One turn sends every row of this set to another row. A few are shown first. Where does it send the rows asked after them?
Nebo: [ -4   8   5   8  13   9  -5 -15   0  11 -21 -16 -11  24   9 -17  13  14
 -18  22 -15 -10  -6  -1  -4   7]
Veb: [ -7   8  11   8  12   2   3 -18  -6  22  -1   7  -4  23  10  -6   2   7
 -25  28   5   6   2  -4 -19   3]
vov: [  8   9  -5   2  23   6  13 -10   5   6  -6 -10   0  13   6  -2   0  39
 -13  16  -9   6 -10  -2  -7 -10]
Tuz: [-13  -4   2  -7   9  -4   4 -12   9  11  13   4   6   9  19  -7  -4   7
  -1  33 -25  10  -5  -7 -14  -3]
Kesid: [-11  13  -2  -5   7  -7 -10  -8 -20  16  -4  -7   2   6  15  -9  -4  18
 -22  11 -15  -2 -14  -9 -11  -1]
Mek: [-10  -5   4   7   3  16  -2 -16   4  14  -3 -11   5  15  -6  -4  -1 -13
 -13  17 -22   8  -2 -10  -9 -12]
Fep: [  3   6  -6  11   3   9  -6 -18  -4  -2   3   4   3  15  15  -6  13  10
  -9   9 -10   2   1  -7 -27   1]
Rak: [ -3   2 -13   8  17   8   7  -4   7   2 -11  -5   0  19   7  -9   1  10
   6   8  -9  18  -2  10 -17  11]
mot: [-32   1   5   3   8  17   1   2  -8  16  -2  -7   6  15  19  -6  -1  -6
 -15  13  -5   2 -13  -2  -9   4]
zek: [ -9  -6   0  -8  15   2  -5 -12   0  11   8 -10   4  16  18   1   5  27
 -31  25  -6  13  -8  -2   2  18]
zodo: [-16   5  -7  -6  21  13   7   8  15  19   2 -17  -8  10  19   2   9  18
 -25  19  -9   2   2 -13 -10  15]
refi: [  6   7   1 -13   3   2   8 -16   8   1   6  -8   2  18  19   8  -2  11
 -18   8  -6   5  -7  10   1 -12]
sovi: [-12   4   0  17  -3  14   8   9  -3  17  -7 -13  -3   7   0 -10  -5   3
 -15  17  -5   5  -3  -7 -18 -18]
vup: [  0  -4   5  -3  23  -4  -3 -20   2   3 -11   7   4  18  24 -12  -6  14
 -10  23 -11  14  -5 -13  -6  -3]
Rigi: [-11  -5  -7   2  17  17   7   0   2   3   0  -3   3  11  16  -8  13   7
  -6  -1  -2  -7  -9   5   5   6]
nit: [ 11  11 -11  -8  -7  -4  12 -18   9  17  -9  -5   2  20  10   1  -2   8
 -16  20 -28   2   0  -1  -6   0]
paga: [-14   7   1  20  18  12   2  -2   4  16  -2  -3  -2  16  -2  -4  -1  31
 -15  19 -21  -1  -2  -1  -6  19]
Sadat: [ -8  -5  -6   5   3  10  -1  -1  15  24   1 -11   3  13  25   2  15  -7
 -12  22  -3  14  -4  -5 -14  16]
Tavat: [-24   4  -7  -6  -1   4  11 -10  -4  15 -12 -12  12  11  25  -2   7  12
 -15  28 -11  14  -3   2   4  14]
mukin: [-11   3 -11  12   8  17  11  -8  18  24  -9 -12  -4  15  11  -1   6  15
   2  17 -18  -2   9  -3 -18 -11]
gifod: [ -4   0  -3   4  11  12   7  18   4   4   4 -20 -12   1   9  -2 -10  15
 -11  29 -16  14  -5  -5 -10   2]
Kuzof: [  0   5   5 -10  16 -11   2  -3  16  24  -4 -14  -8  15  -4  -4  -4   4
 -19  19 -14   7 -13 -12  -5   3]
Gere: [ -6   5   1  14  23  24  10 -12   3  23  -5  -8  -5  17  20  -5  -5  17
 -17  26 -21   8   1   5  -3 -18]
Mogaf: [  4   2   5   5  10  12  12 -13 -16  19  -3  -6  -3  20  11 -16  -9  10
  -2  17 -25   6 -14 -13 -12 -11]
Lal: [ -1  -2  -4   4   3  10   5  -2 -10   5  -5 -17  -1   6   8  -9 -12  19
 -15  15 -27   8  -4  -4   9 -18]
buru: [  7   2 -10  -7   9   4  14 -11  -5  19  -3  -9   0   4  14  -1  -7  22
 -35   6  -8  14  -9  -4 -16   2]
Dez: [-11  -2  -1  13   5  16  16 -12 -12  -1  -5 -12   4  12   1  -9  -9  19
 -11  27 -13   3  -3 -14   0  11]
fakol: [-15  10   8  -1  -9   0 -10  -5   6   7  -8  -8   8  12  14 -13   3  -3
 -21  22  -7   9 -15   3  -2  -2]
rabef: [ -1  -4  -3  -9   5   8  -1  -2 -14  10   1  -5  13  15  14   0 -10   7
 -19   2 -12   4 -19   1   6   5]
dasaz: [  0  -3   4   6  13 -18   5 -20   9  21  -1 -12   2  19   4  -2  -1   9
 -12  15 -13  -4   3  -6  -9 -16]
voge: [-13  -3  -5  -1   5  11  11  -9  11  -3  -9  -9  -2  12   6  -2 -17   3
 -15   7  -5   9  -5   4 -24  -8]
let: [ -3  -3 -16   1   3   2  18   5  21  15   7 -15   0  12  14  -4   9  16
  -8  31  -4   4   0   9 -13  -2]
far: [ -9  -7 -12   7  18  12   5 -14  13   1   4  -9  -7  12  13  10   6  25
  -3  11 -10  10  10   1   0   0]
zokir: [-11  16   2  -4  22  -1  13 -28  -2   7  -2   0   7  21  15   7   5   3
  -8  17 -15   2  -7  -1  -2   3]
bofaf: [ -5  13 -13   1   2   4   5   1   2  20  -4 -10  -7   3  15   6   5  18
 -16  33 -27  -7  -1  -6   0 -14]
benil: [  5   6  -1   6   6   3   0  11 -14  22   8  -7   0  14  13  -2   9   9
 -19  14  -9  -2  -5 -17  10   5]
Binu: [ -1  10  -4   6   8   4   0 -11   4  16 -15  -7 -14   4  19  -8   4   3
 -26  34 -20  14   8 -13 -12  -2]
tem: [ -4   9  -8  10   2  16  11   0  -1  25  -7  -3 -11  15  10  -9   0   6
 -14  25   3  10  -2 -24 -12   9]
gafa: [ -4   2  -7   3   4   4 -10 -10   1  10 -10   2   8  25  14  -1   2   9
 -28  24 -16   1  -6 -18 -26  15]
robab: [  5   5  12   5  16   1  10  13  10  17   9  -8   0   3  14  -8  15  15
 -26  18 -17  10  -8   0  -5   8]
Kude: [-13  -2  -2  -8  11   4  -6   9   6  19  -3  -5  -5  14  29  -2   1  -1
 -18  16 -15  -4  -6  11  -3 -15]
gugo: [ -1  -5 -14   2  -3  10   5   1   4   6  19 -14   5   4  15  -5  -7  17
 -10  10 -20  -5   2   4   1   7]
somo: [-20 -10   3   1  15  19   3  13   2  16  -7  -6 -11  19  -3  -3   1  16
 -16  17   1  -1  -3   1 -12   2]
sene: [-18  -8   0  -4  21  19   4 -27  -5   9  -4  -6   4  15  13  -1  -6   0
 -17  23   3   3   1   1  -7  11]
palos: [-11 -14  -6 -11  11   0   3  -1   9  16   4 -12   2  12  16  -9  11   9
 -14  13 -23   9  14  13 -15   1]
Fused: [ -8  13   2  13   5  -3  10  -9  11  11  -8 -20  -2  26  20  -5  14  -1
 -16  28 -22  -2 -11 -11 -12   0]
Dula: [  9  -7   0   4  19  20   6  -3   6  15  -5  -2   0  17  16   0   2  27
 -12  21   1  -2  -6   3  -6  19]
dega: [ -5  13  -6  13   3  12   2  -1   7  25  -1  -6  11  20   1  14   8  -1
 -10  14   1  13   5  -2  -7  -4]

Lal moves to sovi
Dula moves to far
Now find these:
Rak moves to palos
Veb moves to zokir
Kuzof moves to Nebo
dasaz moves to Fused
mukin moves to Sadat
tem moves to sene
somo moves to Rigi
Kude moves to benil
Tavat moves to buru
fakol moves to Kesid

One turn sends every row of this set to another row. A few are shown first. Where does it send the rows asked after them?
daru: [-10  -1 -22  -1   2   1  -4  -9 -12  10 -12  -2   2  14  -4   1  -1 -14
  -3   2  -5 -13  13 -10  -7   5  -2  -2  12]
Satef: [-10   6  -1  -8  14  -4   4  -3  12   4 -11  -2 -11  -2  -2   9  12  -9
   2  10  -5   8  -8  -7   7   8  -7  17   0]
nepu: [-15  -2 -13 -14   3   7   3  10   9   7   0   6 -16  -2   6  -9 -11 -17
 -11   8  -2   5  -1   3  11 -18   5   7  14]
togiv: [  4   8  -9  -8   6  15   0 -10  -3   9 -12  12 -17   5  17   3   0  -3
  12  -4  -2 -14  -2   1   6  15   0   3   3]
nav: [-19  -1 -28  -5   8  14   3   6   1  12   5   2 -14   4   9  -9  -1  -7
  -3   5 -15  -8  26 -18  24   5  -3  -1   2]
Nemi: [-15   4 -12  -3   6  -3   6   9  -3  -1   4  22 -10  -1  14  -4  -9 -14
 -12  10  -9 -21  16 -19  16   8   7  22   7]
Sevav: [-22   4 -15  -2   2   9   4  -3 -13   4   1 -12 -12  -2  -4  -8  -9  -5
  -7   6  -7   4  12 -17  18 -10 -18  -3  -2]
tasu: [-11  -2 -23 -18  -2  18   6  -6  -1  21   1   7  -2  -4  -2  -4  12  -7
  -3   9  -1   1  22 -12  31  -7  -5   3   0]
gaka: [ -5 -14  -1 -13  17   7  -2  -8  -1  13  -4  11   4   7  15  -5   9 -18
   2  -7  -4 -12  11 -25   9  -7  -6  13   1]
lod: [-21   6 -11 -10  -1   3  -3   9  -2  14  -1  15  -5   1   2   2  13 -17
 -28  -4   6 -26   4  -8  23   5  -5  24  -6]
kise: [-10   9  -4 -16   6   2  -1 -12   8  10  -1  11 -21  -2   9   5   3   4
 -13 -17   2 -10  24   6  20   2  -2  18  -6]
pati: [  5   6  -7  -7   9  11  -5 -10   5   6 -14  16 -16   1  15   5  -1  -6
  11   0   0 -10   0   0  10  15  -3   2   8]
reb: [-23  10 -17 -18  -6   2  -7  -1  -1   8  -8  -1 -21   9   6   7  16 -10
  -7 -10  12 -31  10  -3  18   2   7  17   2]
tizok: [ -6  -2  -2 -12   4  10  -2  -6  19  14 -19  10 -17  -4  -4   3  11 -13
  -1  10   8   4   5  -5  23   2  -6   8   7]
nutir: [-11   0   3  -3  12  -3   6  12  -7   3   1  16  -1  -1   8  -2   3 -19
 -20   6 -12  -5  -1 -12  12   7 -10  24  -5]
fufot: [-25   9 -12 -11  -4   3  -8   9  -5  10  -5  10 -11   2   1   3  16 -15
 -23  -5  10 -29   6  -6  19   2  -1  24  -4]
segat: [ -7  11 -10 -11  -4   8  -2  11  -3   6  12 -10 -11  -3   8  -4  -1 -26
 -10   3   8  -4 -13 -11  23 -12  -4  14   1]
bizol: [-13  13  -3 -15   1   0  12 -18  -3   5 -10  21 -12  16   6  -2   1   4
  -4  -2  13 -14  13   3  14   1  -2   4  -3]
seza: [-10  12   0 -17   5  -3   4 -14   4   6  -2  13 -22   5   7   2   2   5
 -11 -14   9 -13  22   2  19   1  -2  15  -7]
Gurud: [-13  10 -23  -5  -6   1  -4   0 -17   0  -9  -9  -8   7  -8   6  -4 -14
  -7  13  -2 -12  12  -8   2  10   2  -5   8]
muzo: [-15   3  -8 -28  11  12 -10  10   0   4   7  13  -6  -8  16  -3   1 -16
   3   7   1  -6  11  -8  13 -17   2  11  10]
zoviz: [  0  10 -13 -11   7  14   0  -7 -23   7  -3   4  -8  10  16   3  -2   0
   8  -7  -7  -9   2  -2  -2   6   3   4  -1]
sile: [ -8 -17 -14 -14  -1   0   4 -12  -1   9 -10  -6   2   3  11   6  16 -14
  -8  -4  -5  -5   2 -28  19   7   1  12  -1]
lesa: [-16   7   2  -8 -14   2   6  -7 -21   0  -8  -7 -10  -5  -6  -7  -4 -10
 -14   2   8  -5   2 -12  12 -18  -1   7  -3]
fani: [-17   3 -14   4   4   5  12  -3   4  13  -4   6 -26  -7  -1  -1  -3   2
 -12  -1 -15  -1   8  -1   7  -2  10  28   3]
zamu: [ -6  25  -3  -7  -3   6   2   8 -17  11   6  -5 -10  -1   2  -1  13 -14
   1  -2   7 -18   1 -12  24   0  -6  22 -12]
Rafe: [ -9  -4 -13  -2  -1   5  -3   0   4  13  -1  -9 -23  -6   6   7  10  -6
 -19 -10 -13   0  19 -10  22  11   6  25  -1]
Nuge: [ -2  17  -9  -7  -7  11   1  11 -13   7  11 -10 -10  -2   6  -4   2 -25
  -6   3   9  -8  -8  -9  24  -8  -2  17  -2]
muba: [ -8 -10 -19   3   7   3  -3 -12 -10  12 -11   1   3  11   0  -2  -4 -13
  -4  -1  -7 -14  12 -16  -5   2  -4   2  14]
fil: [-22   5  -9  -7  -3   5   4  -6 -21  -1  -5 -11 -11  -2  -3  -9  -9  -6
  -9   3  -4   3   9 -16  17 -11 -13  -5  -3]

tizok moves to Rafe
Satef moves to fani
kise moves to lod
Now find these:
bizol moves to reb
fil moves to daru

